cols: D K M P E X C B
(106): [-4.17 -1.62 -6.89  0.00  2.18  0.83 -0.58  0.05]
(37): [-3.21 -3.96  0.00 -2.39 -4.30  0.00  2.26 -1.52]
(13): [-2.93 -2.35 -0.47  0.29  0.00  2.58  0.87 -8.00]
(188): [ 0.63  2.15 -0.30 -0.31  2.08 -5.67  0.00  3.68]
(63): [-4.07  4.98  1.92 -0.78  0.36  0.00 -0.14  1.33]
(111): [ 0.35  3.08 -3.16  0.00  2.49 -5.23  0.00  4.43]
(100): [-1.61  0.38  6.55 -4.67 -1.96 -2.15 -0.43  3.42]
(147): [ 0.28 -0.37  0.09  5.90  0.34 -4.64  1.03  0.00]
(116): [ 0.00  2.27 -3.61 -3.02  2.31  0.83  1.27 -2.51]
(126): [-3.30 -1.09  1.43  0.43  6.97  1.01  1.06 -0.69]
(99): [-0.99  0.00  1.79  0.00  5.07 -1.30  3.14  0.00]
down: [-0.47 -0.30  1.92 -3.16  6.55  0.09 -3.61  1.43  1.79]
M
down: [1.33 4.43 3.42 0.00]
B
down: [ 0.29 -0.31 -0.78  0.00 -4.67  5.90 -3.02]
P
down: [ 0.38 -0.37  2.27 -1.09  0.00]
K

cols: Z A G L J V Q W
(56): [ 5.71 -6.94 -6.19 -5.40  4.82  5.50 -7.90 -7.30]
(23): [ 4.74 -7.56 -6.04 -5.50  6.00  6.07 -7.85 -7.46]
(134): [-5.83  6.16  5.74  5.23 -4.34 -5.23  8.02  7.18]
(113): [-6.39  7.52  6.85  5.99 -5.61 -6.14  8.72  8.24]
(14): [-3.96  3.93  3.84  3.01 -2.86 -3.28  5.02  4.70]
(67): [ 4.76 -7.75 -6.22 -5.58  6.14  6.06 -8.00 -7.69]
down: [5.23 5.99]
L
down: [-5.23 -6.14 -3.28  6.06]
V
q: [-5.61 -6.14]
(113)
q: [-6.94 -6.19 -5.40]
(56)

cols: S R U N H T
(117): [-2.87  6.62  6.99  0.45  3.29  0.07]
(114): [ 7.52  1.98 -3.80  0.66  0.97 -1.73]
(7): [ 3.06 -7.94  0.59  0.45  3.91 -2.69]
(32): [-0.78  0.83 -4.54 -1.47 -3.60 -0.16]
(62): [-2.36  5.16  1.95 -0.54 -0.26  3.23]
(50): [ 1.02 -4.08  2.21 -0.02 -2.67  4.00]
down: [0.83 5.16]
R
down: [-0.26 -2.67]
H
down: [-1.47 -0.54 -0.02]
N
down: [-3.80  0.59 -4.54  1.95]
U

cols: seno kes zod vus
(18): [ 7.59 -6.62 -5.02  4.28]
(96): [ 7.59 -6.62 -5.02  6.26]
(8): [-2.25 -6.31 -1.79 -3.04]
q: [-6.31 -1.79]
(8)
down: [7.59 7.59]
seno
q: [-2.25 -6.31 -1.79]
(8)
down: [-6.62 -6.62]
kes

cols: pevev Gerug Pov mas niv naf buf Vidi
(64): [-4.29 -4.38  4.37  4.80  2.93 -4.44 -3.14  3.33]
(93): [-0.90 -0.28  1.66  0.98 -1.64 -1.73 -1.88 -1.78]
(143): [ 0.28 -0.80 -0.32 -0.14 -0.65 -0.66 -0.01  0.53]
(204): [-1.41 -1.46  2.24  1.49  1.11 -1.39 -2.18  1.94]
(127): [-0.90 -1.88  1.66  0.98 -0.28 -1.73 -1.64  2.05]
(46): [ 6.18  7.44 -5.07 -6.71 -3.39  7.87  3.46 -5.43]
(130): [ 1.29  0.88 -1.14 -1.65 -1.24  0.71  0.71 -0.51]
(108): [ 6.77  5.18 -7.11 -7.32 -4.82 -1.73 -1.88 -4.89]
(29): [-5.31 -4.09  5.54  6.16  4.33 -3.85 -4.03  3.16]
(129): [ 0.28 -0.80 -0.32 -0.14 -0.65 -0.66 -0.01  2.55]
(89): [-0.96 -1.57 -0.65  0.72 -1.63 -2.20  1.04  0.45]
(211): [ 6.03  6.82 -5.66 -6.73 -3.96  6.78  4.45 -5.48]
q: [-0.90 -1.88  1.66  0.98 -0.28 -1.73 -1.64]
(127)
q: [-0.90 -0.28  1.66  0.98 -1.64 -1.73 -1.88 -1.78]
(93)
down: [-1.78  0.53  1.94  2.05 -5.43 -0.51 -4.89  3.16  2.55  0.45 -5.48]
Vidi
down: [-1.46 -1.88  7.44  0.88  5.18 -4.09]
Gerug

cols: bafit zomil Vitup kesun pigo ber Lemak
(94): [-1.63  1.10 -3.65  4.41 -0.20 -1.22  0.28]
(164): [ 3.08  3.54  0.31  2.38  1.59 -1.53 -0.32]
(20): [ 2.86 -0.53 -0.33  0.12  3.42  1.34  1.41]
(168): [ 7.27 -0.82  2.68 -2.64  0.64 -1.73 -2.91]
(169): [-2.86  0.58 -0.51 -3.31 -1.26 -3.77  1.18]
(43): [-8.59 -4.68  1.97 -0.69 -1.93 -2.00 -1.43]
(91): [ 1.56 -1.53 -0.75 -0.25 -0.52 -2.61 -0.94]
(132): [ 4.29 -4.63  0.74 -3.13  0.14 -0.74 -0.50]
(171): [ 1.61  2.11  2.15 -2.92  3.40 -3.66  0.03]
(70): [-3.47  0.48  3.68  0.64 -1.73 -2.64 -2.91]
down: [-1.22 -1.53]
ber
down: [-0.82  0.58 -4.68 -1.53 -4.63  2.11]
zomil
q: [ 0.64 -1.73 -2.64 -2.91]
(70)
down: [-4.68 -1.53]
zomil
q: [ 3.54  0.31  2.38  1.59 -1.53 -0.32]
(164)
q: [ 1.59 -1.53]
(164)

cols: Rubu kep navof dotib sib vagef Fefo Niri
(150): [ 8.15 -1.94 -1.61 -2.53 -1.05 -0.83 -0.32 -1.51]
(84): [ 0.36  4.81 -3.69  7.12 -1.72 -1.82 -2.69 -3.18]
(178): [-0.10  2.25 -1.52  4.15 -0.94 -1.73 -1.77 -1.89]
(77): [-0.13  2.34 -1.91  2.95 -0.86 -0.32 -0.79 -1.19]
(161): [-1.61  8.15 -1.94  5.92 -1.47 -1.54 -2.26 -2.76]
(203): [ 0.09  3.92 -3.08  5.22 -1.44 -0.97 -1.86 -2.43]
(125): [-0.71  3.30 -2.51  5.16 -1.37 -1.63 -1.72 -2.51]
(38): [-1.42  0.26  0.11  1.55 -0.54 -1.94 -0.93 -1.45]
(187): [ 1.09  5.69 -4.38  9.15 -1.88 -1.91 -3.18 -3.55]
(78): [ 0.76  6.28 -4.83  9.31 -2.15 -2.17 -3.24 -4.02]
(201): [ 0.44  5.34 -4.13  8.15 -1.94 -1.61 -2.54 -3.32]
q: [ 8.15 -1.94 -1.61 -2.54]
(201)
q: [ 7.12 -1.72 -1.82 -2.69]
(84)
down: [-1.52 -1.91 -1.94]
navof
q: [ 8.15 -1.94 -1.61 -2.53 -1.05 -0.83 -0.32 -1.51]
(150)
down: [-0.10 -0.13 -1.61  0.09 -0.71]
Rubu
down: [-1.73 -0.32]
vagef

cols: fev feka Kam ket
(112): [ 7.97 -4.07  5.43  0.71]
(4): [-3.36  4.94  7.23 -0.55]
(81): [-4.07  5.43  7.97 -0.74]
(44): [-2.39  3.00  4.35 -0.45]
(68): [ 3.92 -4.94 -7.35  0.80]
q: [-4.07  5.43  7.97]
(81)
down: [ 7.23  7.97  4.35 -7.35]
Kam
down: [-4.07 -2.39  3.92]
fev
down: [-0.74 -0.45]
ket
down: [7.23 7.97]
Kam
q: [ 4.94  7.23 -0.55]
(4)
q: [-3.36  4.94  7.23]
(4)

cols: memub lemi muvir velo Piro tila zomal
(6): [7.08 5.48 3.58 7.11 7.03 1.81 7.15]
(179): [4.32 3.38 2.19 4.34 4.28 1.12 4.38]
(21): [0.58 0.47 0.29 0.60 0.58 0.12 0.60]
(153): [-3.92 -2.81 -1.67 -3.77 -3.42 -0.52 -3.63]
(75): [-1.60 -1.17 -1.02 -1.96 -1.72  0.09 -1.50]
(35): [0.63 0.47 0.28 0.62 0.62 0.11 0.64]
(87): [-0.05 -0.04  0.02 -0.08 -0.09  0.07 -0.09]
(60): [-1.89 -1.98 -1.02 -2.43 -2.73 -0.38 -2.69]
(19): [-0.01 -0.04 -0.01 -0.05 -0.06  0.02 -0.05]
q: [0.58 0.47 0.29 0.60 0.58]
(21)
down: [-3.77 -1.96  0.62]
velo
down: [7.03 4.28]
Piro
down: [-0.09 -2.73 -0.06]
Piro

cols: Vese rofu Gilam sus Tasom fano
(52): [-0.30 -0.81 -0.65  0.56  0.09  0.89]
(138): [-0.77 -4.81 -2.03  7.11 -0.88  6.15]
(74): [ 0.55  0.89  0.56 -0.81  0.09 -0.65]
(97): [ 0.02 -0.03 -0.02  0.11 -0.03  0.03]
(145): [-0.30 -1.88 -0.83  2.71 -0.37  2.36]
(139): [-0.24 -1.52 -0.66  2.25 -0.28  1.95]
q: [-0.65  0.56  0.09]
(52)
q: [ 0.89  0.56 -0.81  0.09 -0.65]
(74)
down: [-0.81 -4.81]
rofu

cols: vevog vami mameg numep gimu Lutek Desa
(45): [ 1.24  1.57  0.27  0.70 -1.56 -0.79 -0.21]
(58): [-4.71 -3.26  3.44  4.08 -4.17 -2.87 -0.31]
(11): [ 1.39  1.96 -1.79 -2.03  1.92  1.41 -0.59]
(119): [-4.71 -3.26  3.44  4.08 -4.17 -2.87 -9.38]
(61): [-1.79  1.96  1.39  1.41 -2.03  1.92  0.03]
q: [-4.71 -3.26  3.44  4.08 -4.17 -2.87 -0.31]
(58)
q: [1.39 1.41]
(61)
down: [ 4.08 -2.03]
numep
down: [ 1.41 -2.87]
Lutek
q: [ 1.39  1.96 -1.79 -2.03  1.92  1.41]
(11)
down: [ 1.24 -4.71  1.39 -4.71]
vevog

cols: boli Muz roge vizol Sigi bagi Dof tapen tiro lemo
(40): [ 2.73  5.97 -0.55 -2.06  4.31 -1.94 -4.77  3.47 -5.49  0.05]
(5): [ 4.86 -7.28 -4.53  1.83 -2.99 -4.03  1.19  4.52 -3.25  3.39]
(10): [-2.63 -6.60 -2.81  4.84  2.94 -8.13 -2.44  3.27 -3.08 -3.15]
q: [-8.13 -2.44  3.27 -3.08]
(10)
down: [-4.03 -8.13]
bagi
down: [-1.94 -4.03]
bagi

cols: vid mopi Sabu fofal kolot befak
(115): [-0.25 -2.16  1.24  1.43  0.38 -4.51]
(109): [ 0.68 -2.44  3.80  0.16  2.59 -2.96]
(49): [-0.52 -0.96  4.72  1.36  3.79 -2.36]
(82): [-2.60 -3.34 -2.09 -1.83 -1.38 -7.79]
(95): [0.30 1.36 3.34 0.37 3.33 0.90]
(173): [2.72 2.63 1.86 1.10 1.26 4.28]
(72): [ 0.44  0.05 -3.54 -2.53 -3.68 -2.20]
(26): [-0.54 -3.75  0.32 -0.38  0.64 -3.59]
down: [ 0.16  1.36 -1.83  0.37  1.10 -2.53 -0.38]
fofal
q: [-0.96  4.72  1.36]
(49)
down: [-1.83  0.37  1.10 -2.53 -0.38]
fofal
q: [-2.60 -3.34 -2.09 -1.83]
(82)
down: [-7.79  0.90  4.28 -2.20]
befak

cols: muvi Tezo Nifuv bep
(120): [-0.50  1.47  1.65 -0.35]
(122): [-0.51  0.88  0.64  0.98]
(135): [ 6.12 -8.13 -9.34 -0.38]
(128): [-0.06 -0.68 -0.97  0.06]
(69): [-8.13  6.12 -1.15 -0.57]
(110): [-5.76  7.30  7.83  1.67]
down: [ 0.98 -0.38  0.06 -0.57]
bep
q: [-0.97  0.06]
(128)
down: [ 0.88 -8.13 -0.68  6.12  7.30]
Tezo
down: [-0.68  6.12  7.30]
Tezo
down: [-0.35  0.98 -0.38]
bep
q: [-8.13 -9.34 -0.38]
(135)
q: [ 6.12 -8.13]
(135)

cols: timuv foz Zum Tef sapi zud dakun savat
(202): [-1.89 -1.27 -0.05 -8.76  1.61  1.75  0.71  3.83]
(160): [-0.04 -0.97  7.63  1.33  0.66  2.45  5.05  3.08]
(79): [ 1.75  1.01  0.38  8.82 -1.59 -1.74  0.00 -3.89]
(39): [ 2.10 -1.85  1.81  0.57  1.72  3.98 -5.73  6.24]
(118): [-1.04 -7.01 -6.30 -3.08  1.03 -0.93  1.00  0.04]
(191): [ 1.61  1.75  0.73  8.82 -1.59  3.56  2.14  5.75]
(31): [-2.25  0.29  4.73 -5.76  0.70  1.14  6.01  1.99]
(24): [ 1.79 -6.32  1.25  2.22  1.98  3.55 -2.10  5.68]
(193): [-1.87 -1.26 -0.07 -8.78  1.59  1.74  0.67  3.80]
(174): [-1.26 -1.87 -0.07 -2.98  1.04 -0.89  0.94  0.03]
(154): [ 1.01  1.65  7.10  5.89 -0.59  1.03  3.50  0.18]
down: [ 0.29 -6.32]
foz
q: [-1.87 -1.26 -0.07]
(193)
q: [ 4.73 -5.76  0.70  1.14  6.01]
(31)
q: [1.61 1.75 0.71]
(202)
q: [ 2.10 -1.85  1.81]
(39)
q: [-5.73  6.24]
(39)

cols: tason Tetu Mipek madov
(181): [1.06 0.22 1.63 5.61]
(167): [-0.06  0.22  3.96  5.21]
(183): [-0.43  7.13 -0.98  0.44]
(34): [-7.13  3.18  0.76 -0.36]
(176): [-0.43  7.13  2.80  5.61]
(17): [0.68 5.65 0.18 0.44]
(175): [-1.55 -1.26  4.54  3.62]
(131): [ 0.78 -0.36  0.76  0.04]
(152): [0.31 0.22 4.54 5.21]
down: [3.18 7.13 5.65]
Tetu
q: [-0.43  7.13 -0.98  0.44]
(183)
q: [0.22 4.54 5.21]
(152)
down: [0.76 2.80 0.18 4.54]
Mipek
q: [ 0.76 -0.36]
(34)
down: [-0.36  5.61  0.44  3.62  0.04]
madov
down: [0.18 4.54 0.76]
Mipek

